In the rows, 128 means zero.
These are runs of 6 systems, one row a step. Runs of the same system follow the same rule from any start.
seq 1, j107:
[[124  77 168  92 186  62 158  90  97  54 192 124 135 178 122 159 100  84
  181 119  59 131 135 104 140 111]
 [121 106 113  66 213 144 149 111 166  88 112 153 117  93 142 161  78 117
  147  76 154 195 195 114 125 171]
 [161 146  80 136 103  94 117  96 118 120  47 184 173 100 125 149 122 110
   63 115 152 177 167 118 178 158]
 [113 111 112 189  79  78 120  96  93 103 145 190 137 107 172 130 156 175
  158 166 141 125 113  88 179 147]
 [102 147 135 150  92 197 152 171 142 146 143 140  77 118 177 127 131 169
  181 101 162 112 146  96 173 162]
 [128 207 137 115  95 180 120 177  91 145  88 140 115 180 111 141 137 121
   99 133 112  83 147 122 163 138]
 [ 96 137 158 130 162 126  86 140  63 122 101 153 124 157 111 136 138 147
  171 197  96  81 118 129 102 112]
 [114  96 141 163 176 156 126 178 137 138  73 102 118 118 129 114 102 137
  193 121 136 114 149 131  94  79]]
seq 2, j170 (8 x 26):
[[121 140 108 119 153  87  96  81 119 128 120 138 132  82 115 121 144 135
  127 177 148 161 109 122 134 148]
 [140  85 132 170 106  73 118  97 103 137 101 133 157 109 127 116 133 116
  141 135 121 143 106 125 140 104]
 [154 115 136 140 114  92 159 124 121 108 127 118 143 149 125 137 113  84
  134  91 103 138 139 109 174 110]
 [129 156 128  95 132 123 144 111 121 106 137 145 114 131 132 149 121 112
  132 112 128 150 150  98 187 167]
 [110 141 130 121 117 127 105 106  87 132 104 179 126 117 137 146 138 145
  134 154 136 132 131 110 155 167]
 [121 107 141 163 115 120 113 140  79 123  93 165 142 148 137 137 128 140
  156 145 109  99 133 119 135 111]
 [128 123 138 146 141 143 147 169 120 105 103 131 127 157 136 141 105 123
  162 105 113 107 161 110 144 103]
 [123 172 110 119 154 165 131 165 142 116  98 130 112 131 130 138 114 138
  130 121 149 125 165 115 143 138]]
seq 3, j77:
[[108  84 119 226 124  88 129 130 134 124 130 119 115  72 168  92 139 177
  227 155 163 126 106  91 147  92]
 [142 172 125 184  70 137 161 176 159 144 187  50 100 142 132  84 155 134
  145 128 134  86  92 105 176  91]
 [139 208 117  88 119 109 107 107 136 141 182  76 120 136  79 106 171 112
   65 184 119 116  77 145 128 132]
 [124 101 162  80 174  92  96  68 113 170 124  93 129  93  82 113 134  89
  139 158 113 166  83 155  87 129]
 [153  74 164 136 154  90 148 126 116 137  85  83 147 136 101 123  93  60
  169  85  94 151 134 125 136  77]
 [162 137 110 119 151  88 176 133 154  56 161 110 143 166 124 148 100  88
  112  86 104 142 165 103 170 109]
 [134 155 105  65 151 133 149  93 165 103 161 138 113 104 134 152 117 115
  100  98 154 183 156 110 163 191]
 [128 130 135 108 104 138 120  93 102 166  66 170 128  89 133 144 124 111
  127 104 152 177 148 110 181 185]]
seq 4, j322, 8 rows:
[[128 172 133 138  78 136 151 139 109 120 137 141 108 144 146 138 138 125
  141 112 134 122 140  81 217 157]
 [115 159 142  88 107 155 114 115  79 129 107 195 125 149 135 163 133 130
  113 132 119 123 147 115 167 187]
 [ 97  98 157 133 111 166 100 130  75 158  79 193 125 126 150 146 130 157
  160 139 125 114 136 130 111 154]
 [102  99 134 178 110 161 127 173 113 117 124 167 119 147 171 132 130 180
  173 137 128  79 140 120 112 113]
 [112 147 100 131 139 177 135 179 155  84 155 157 116 159 160 143 122 179
  119 130 139  88 161 132  97 133]
 [119 158  97 108 178 170 105 164 154 114 100 141 129 133 120 136 119 160
   93 149 146 111 158 157  64 125]
 [122 122 105 138 191 114  94 144 140 115 102 116 143 120 107 112 126 151
  126 178 131 113 124 159  51  84]
 [128 114 105 142 188  93 129 129 176 100 171  77 124 108 119 100 129 146
  146 161 137 128 109 138  78  85]]
seq 5, j322, 8 rows:
[[110 142 130 135  92 199 115 170 122 149 126 161 116 150 151 135 141 171
  112 134 134  84 131 147  96 143]
 [115 135 129 129 136 175 111 178 121 121 122 149 131 172 131 135 128 160
  113 147 113  72 137 157  66 107]
 [115 105 122 121 176 155 120 162 151 103 138 129 131 148 130 131 114 156
  126 137 119 101 140 162  41  98]
 [133 117  99 137 188 137 130 162 183 108 127  91 132 121 120 112 109 140
  124 126 142 125 143 153  61  84]
 [150 140  86 134 185  90 129 136 180  94 135  79 146 118 102 110 119 119
  101 144 136 139 131 145  95  83]
 [151 136  99 110 173  71 122  91 172 113 150  74 139  94  94 106 131 103
  102 146 139 168 107 140 111 108]
 [151 136 125 120 143  69 127  85 149 149 140  61 128  86  88  96 136  85
  127 138 136 174  92 126 151 116]
 [150 143 147 120 114  69 140  81 119 146 150  73 124 111  98 108 140  76
  140 129 117 161  92 103 194 125]]
seq 6, j170 (8 x 26):
[[161 163  77 184 109 124 174 203 168  54 149 118 151 194 146 133 116 143
   96 104 119  77 169 115 147  74]
 [112 189  97 138 125 186 158 173 187 122 174 102  67 101 166 112 136 176
  158 117 188 126 146  92 171 160]
 [114 181 134 138  81 190  87 147 121 218  92 110 102  95 114  97 168 154
  113 167 163 110  92 148 121 148]
 [123 141 159 143 137 114 104 151 106 154 143  63 124 159  86  94 153 120
  146 185  91  73  73 154  85  64]
 [131  92 157 106 198 122 150 132 169 134 148  43 105 113 104 105 101  90
  184 102 119 153 123 135  99  89]
 [154 141 113  67 166 125 121  93 166 154 101  97 138  87  87 124 113  82
   72 104 150 193 135 156 112 148]
 [142 135  93 114 138  49 101  62 131 103 161 134 161 106 105 121 154 126
   70 181 128 156  93 142 117 134]
 [138  53 132 168 100  54 142  68 128 118 167 134 149  93 151 117 134 121
  154 119 126 161  98 114 146 124]]
seq 7, j77 (8 x 26):
[[119 158 111 146 167 132  90 160 103 122  61 139 142 140 105 124 131 151
  129 182 128  97 139 139  98  96]
 [110 116 109 166 182 110 112 146 144 100 134 114 120 109 136 109 130 170
  180 174 142 110 123 122  89  90]
 [137 148 107 169 136 136 137 166 179 141 134  61 108 102 122  87 134 139
  148 134 157 122 115 125 122  87]
 [154 171  95 150 121  86 118 124 152 132 136  77 141 111  96  93 154 120
   90 163 140 132  98 132 139  97]
 [136 114 131 119 143  69 122  76 139 138 168  81 128  95 103 103 143 106
  132 152 126 159  82 133 125 117]
 [155 104 158 116 125 101 152 104 137 154 138  67 128 118 102 113 118  68
  142  91 111 162 107 127 153 110]
 [162 133 136  97 126  85 155 104 126 105 141 108 147 154 103 141 112  66
   98  93  99 154 137 120 173 125]
 [136 121 134  65 152 111 148  81 128 101 153 144 126 128 126 158 107  93
  117  93 117 174 151 114 160 172]]
seq 8, j563, 8 rows:
[[154  96 108 177  97 165 123 186 152 158  53 132 170 142 129 118 112 133
   77  92 133 106 148 177  64  75]
 [134 102  80 192 143  86 142 154 159  47 172 141 156 149 159 126 126 177
  131 146 125  93 139 126  96  76]
 [114 119  89 147 132 141 140 120 196 128 172 119 101  57 169 104 136 180
  148 123 194 163 123 118 122 153]
 [153 168  93 151  65 119 109 115 147 172 126 110 143  97 114  95 168 136
   57 154 158 133  87 151 133 133]
 [125 115 134 128 128  60 108  82 107 110 192 117 141 136 113 116 159 132
  124 186 101 115  71 136 112 113]
 [119  72 162  86 141 126 131  76 144 163 168 106 113  89 127 120 123 107
  149 103 129 173 100 144 101 152]
 [160 102 130 100  93 130 127 108 129 154 108 137 166 139 111 139 121  89
   53  89 112 149 126 167 101 133]
 [131  83 124 124 134  83 126  94 102  78 143 189 166 154 142 160 120 129
  109 128  97 127 140 131 113 131]]
seq 9, j563:
[[ 95 128 169 100 166 199 106 159  94 167  55 147  99 125 125 145 108 132
  181 125 129 120 155 129 110 146]
 [140 137 134 172 129 154 131 199 114 138  49 110 141 167 113 123 108 117
  146 116 112  85 155 131 122  68]
 [123 149 109 157 174 133 154 190 159  67 153  99 112 161 139 122 111 150
  168 132 126  91 157 106 127  83]
 [116 184  90 122 168 170 126 163 185 126 130  98  92  92 131 111 130 161
  136 139 181 135 146 117 124 138]
 [138 198  89 148 142 113  94 139 141 142  94  94 132 102  91  97 152 137
   98 188 155 123 109 133 128 107]
 [130 143 126 134 177  65 116 103 131 115 150  71 124 109  93  99 141 115
  157 179 121 135  93 119 129  90]
 [144 130 133  83 168 107 138  97 168 144 153  63 114  96  96 112 116  83
  126 108 134 178 114 133 129 128]
 [159 151 113  73 151 101 124  91 138 120 119 117 153 130  86 138 123  78
   56 119 115 166 133 148 126 142]]
seq 10, j391:
[[179 131 138 154 137  44 122 121  95 124  74  69 183 165  56 112 122  48
  102 142  74 123 107 142 136  44]
 [122  36 146 128 169  67 167  93 137  47 224 134 138 154 160 147 105 122
  179 104  85 132 130 115 106 108]
 [127  93 127  87 149 183 162 121 183 148 111 134 107  77 155 144  87 113
  139  37 170 195 177 126 133 182]
 [164 165  83 124  87  91 105  84 110 139  59 173 173 102 108 138 140 104
   38 132 148 172 139 130 174 160]
 [102  79 151 169  80  79 104  78  61 131 149 185 139 122 157 129 164 159
  169 178 110 111  82 113 142 142]
 [108 114 185 140  93 195 155 171 101 167 113 124  89 147 154 135 114 119
  204  79 119 105 143 101 169 138]
 [139 204 118  83 127 162 134 164 110  98 107 153 132 194 113 164 122 109
   71 118 106 100 172 124 159 146]
 [ 95 126 119 102 170 134  76 118  98 109 127 184 135 138 126 145 141 177
  117 197 120 102 123 154  55 144]]
seq 11, j391, 8 rows:
[[123 160 155 122 130 140 147 146 109 132 117 111  97 135 126 133 120 105
  179 114 125 127 142  87 197 137]
 [121 180 129  78 163 127 123 122 105  99 130 143 116 152 110 152 126 115
  123 150 114 125 146 111 158 156]
 [101 130 140 102 182 126  94 111 100 130  98 149 118 113 114 136 126 136
  158 168 126 132 129 128 107 142]
 [127 127 132 158 161 122 118 149 112 128  65 122 129 119 119 124 111 122
  173 139 131 127 144 111 139  99]
 [128 150 106 149 154 104 141 145 131  76 130 129 128 140 135 136 119 136
  152 139 129 119 154  98 158 114]
 [108 153 108 114 164 140 126 129 147 107 146 134 101 107 139 132 130 155
  148 144 154 137 140 109 132 153]
 [125 168 113 129 147 132 110 127 135 147  95 106 114  94 111 111 135 129
  135 155 155 143 125 120 141 131]
 [133 152 124 145 141  87 121 121 118 119 130 101 127 124 111 112 139 120
  145 164 125 124 110 113 152 104]]
seq 12, j107 (8 x 26):
[[130 109  94 163 180  24 100  93 112  62 139 143 167 126 115 123 139 147
  134 203 109 123 109 125 100  83]
 [121 106  97 155 164 134 144 134 209 132 149  86 101  48 154  95 117 160
  175 112 191 167 131 118 112 123]
 [176 193  94 130  77 124 146 138 167 152 124  76 137 123 101 106 142  91
   52 103 148 146 122 130 181 125]
 [118 150 144 102 118  73 111  70  95 122 200 118 120 134 109 121 168 123
  125 189 101 124  72 119 151 148]
 [105  88 176  91 142 161 136 102 135 178 142 104  88  82 136 122 118 113
  191  95 141 169 116 123 130 162]
 [164 121 151 110  88 130 155 124 114 147  92 127 149 155 111 145 108  62
   96  61 102 150 151 127 173 133]
 [120 105 136 109 136  80 133  89  86  67 167 184 145 163 144 162 127 127
  135 143  90 124 136 108 147 147]
 [102 101 125 112 154 169 129 126 138 121 108 177 108  94 166 151 108 159
  164 101 162 154 169 114 124 174]]

Name the system that made each run.
seq 13 (2 x 26):
[[120 123 145 108 138 169 105 136 138 186 101 102 116 105 109 111 132 126
  123 133 139 132 112 163  79 128]
 [158 125 124 158 119  94 129 138 124 127 101 100 160 150 100 113 125  99
  106 128 106 116 119 141 121  76]]

j391
seq 14 (2 x 26):
[[128  97 123 140 162 111 169 127 178 100 175  81 107 100 148 113 107 122
  185  93 141 157 137 101 148 114]
 [148 152 116 100  96 151 126 109 146 176  89 123 130  89 115 125 131 102
   78  95 160 174 134 138 153 170]]

j170
seq 15, 2 rows:
[[146 101 152  85 211  84 132 128 131  94 145  69 150 179  73 130 101  72
  122 130  63 116 123 163  61  59]
 [156 106 106  87 219 109 160 129 197  87 128  76 142 119 102 132  77  82
  113  78 129 179 168 142  94  98]]

j77
seq 16, 2 rows:
[[147 192 113  99 139 154 139 163 153 120 126  98 123 158 103 132 125 108
   85 118 125 116 148 132 139 123]
 [122 133 113 104 163 101 103 103 132 110 156 131 139 127 112 124 143 142
   98 173 121 126 107 151  78 124]]

j391
seq 17 (2 x 26):
[[148  54 162 209 105  69 174 134 135 128 156  58 135 129 138  95 117  92
  209  90 104 126  98 104 163  51]
 [165 160 149  72 118 150 179 126 152 149 116  75 110 131 102 140  95  39
  109  37 125 178 158 106 208 155]]

j170
seq 18 (2 x 26):
[[145 140 101 153 174  46 118  89 156 130 124  55 131  61  91  84 140 108
  152 173 154 174  89 115 147  92]
 [167 147 121  91 142  66 147  77 170 135 173  44 132 100  84 106 130  63
  100 115 128 186  97 126 159 124]]

j563
seq 19, 2 rows:
[[143  95 104 118 172  81 151  97 187  93 175  92 137  98 125 119 111 113
  124 110 140 174 126 131 112 116]
 [162 155  99 129 130  97 139 108 172 146 116  76 132  81 103 100 128  94
  102 114 160 177 120 123 162 124]]

j322
seq 20, 2 rows:
[[125 138 167 128  70 137 138 116 113 174 170  94 101 128 126 107 154 111
  147 125 118 120  83 117 168 142]
 [133 155 162  92 110 124 119 120  89 146 136 113 128 171  95 135 139  89
  105 141  86 109 104 138 140 129]]

j77
seq 21 (2 x 26):
[[176 138 113 163  97  54 178 123 123  77 121 115 162 160 124 138 111  69
  117  85 102 145 154  81 230 100]
 [118 171 130  72 132 129 165 106 124  75 192 156  92 145 151 165 122 118
  144 104 124 148 159  73 216 197]]

j563
seq 22, 2 rows:
[[152 120 138 101  26 171 129  93 123 211  92 161 139 100 137 135 137  99
   53  64 148 171 125 149 159 197]
 [144  99 165 175  13 133 112 133  54 186  73 170 168 164 129 129 150 113
   97 120  92  87 101 148 141 116]]

j322
seq 23 (2 x 26):
[[129 132  95 169 179 140 127 188 171 101 107  95 130 129 128 108 114 158
  144 144 144  99 149 138  76  67]
 [135 150  74 163 171 117 132 155 198 102 140  78 122  92 125  96 128 158
  131 147 172 137 133 127 105  92]]

j563
seq 24, 2 rows:
[[125 193 124 101 145 136 110 121 134 157 112  91 103  98  96 110 142 116
  126 157 152 147 115 119 157 147]
 [136 162 140 110 153  96 109 116 104 137 109  91 132 138  79 119 138  92
  124 164 104 125 107 128 139 106]]

j563
seq 25, 2 rows:
[[128 135 159 108 120 133 143 141 102 110 168 123 123 189 123 144 129 108
  131 121  84  93 125 125 140 120]
 [116 116 146  78 163 165 124 132 128 123 136 142 119 147 126 149 111 126
  123 114 114 125 143 148  85 145]]

j391
seq 26:
[[138 151  79 131  95 106 131 102 181 110 224 114 130 111 143 107 165 164
   65 154 154 131  89 144 113 145]
 [114 120 117 105 123  99  89  59 130 152 169 141 129  77 124 112 166 152
   98 182 148 153  75 153  93 164]]

j563
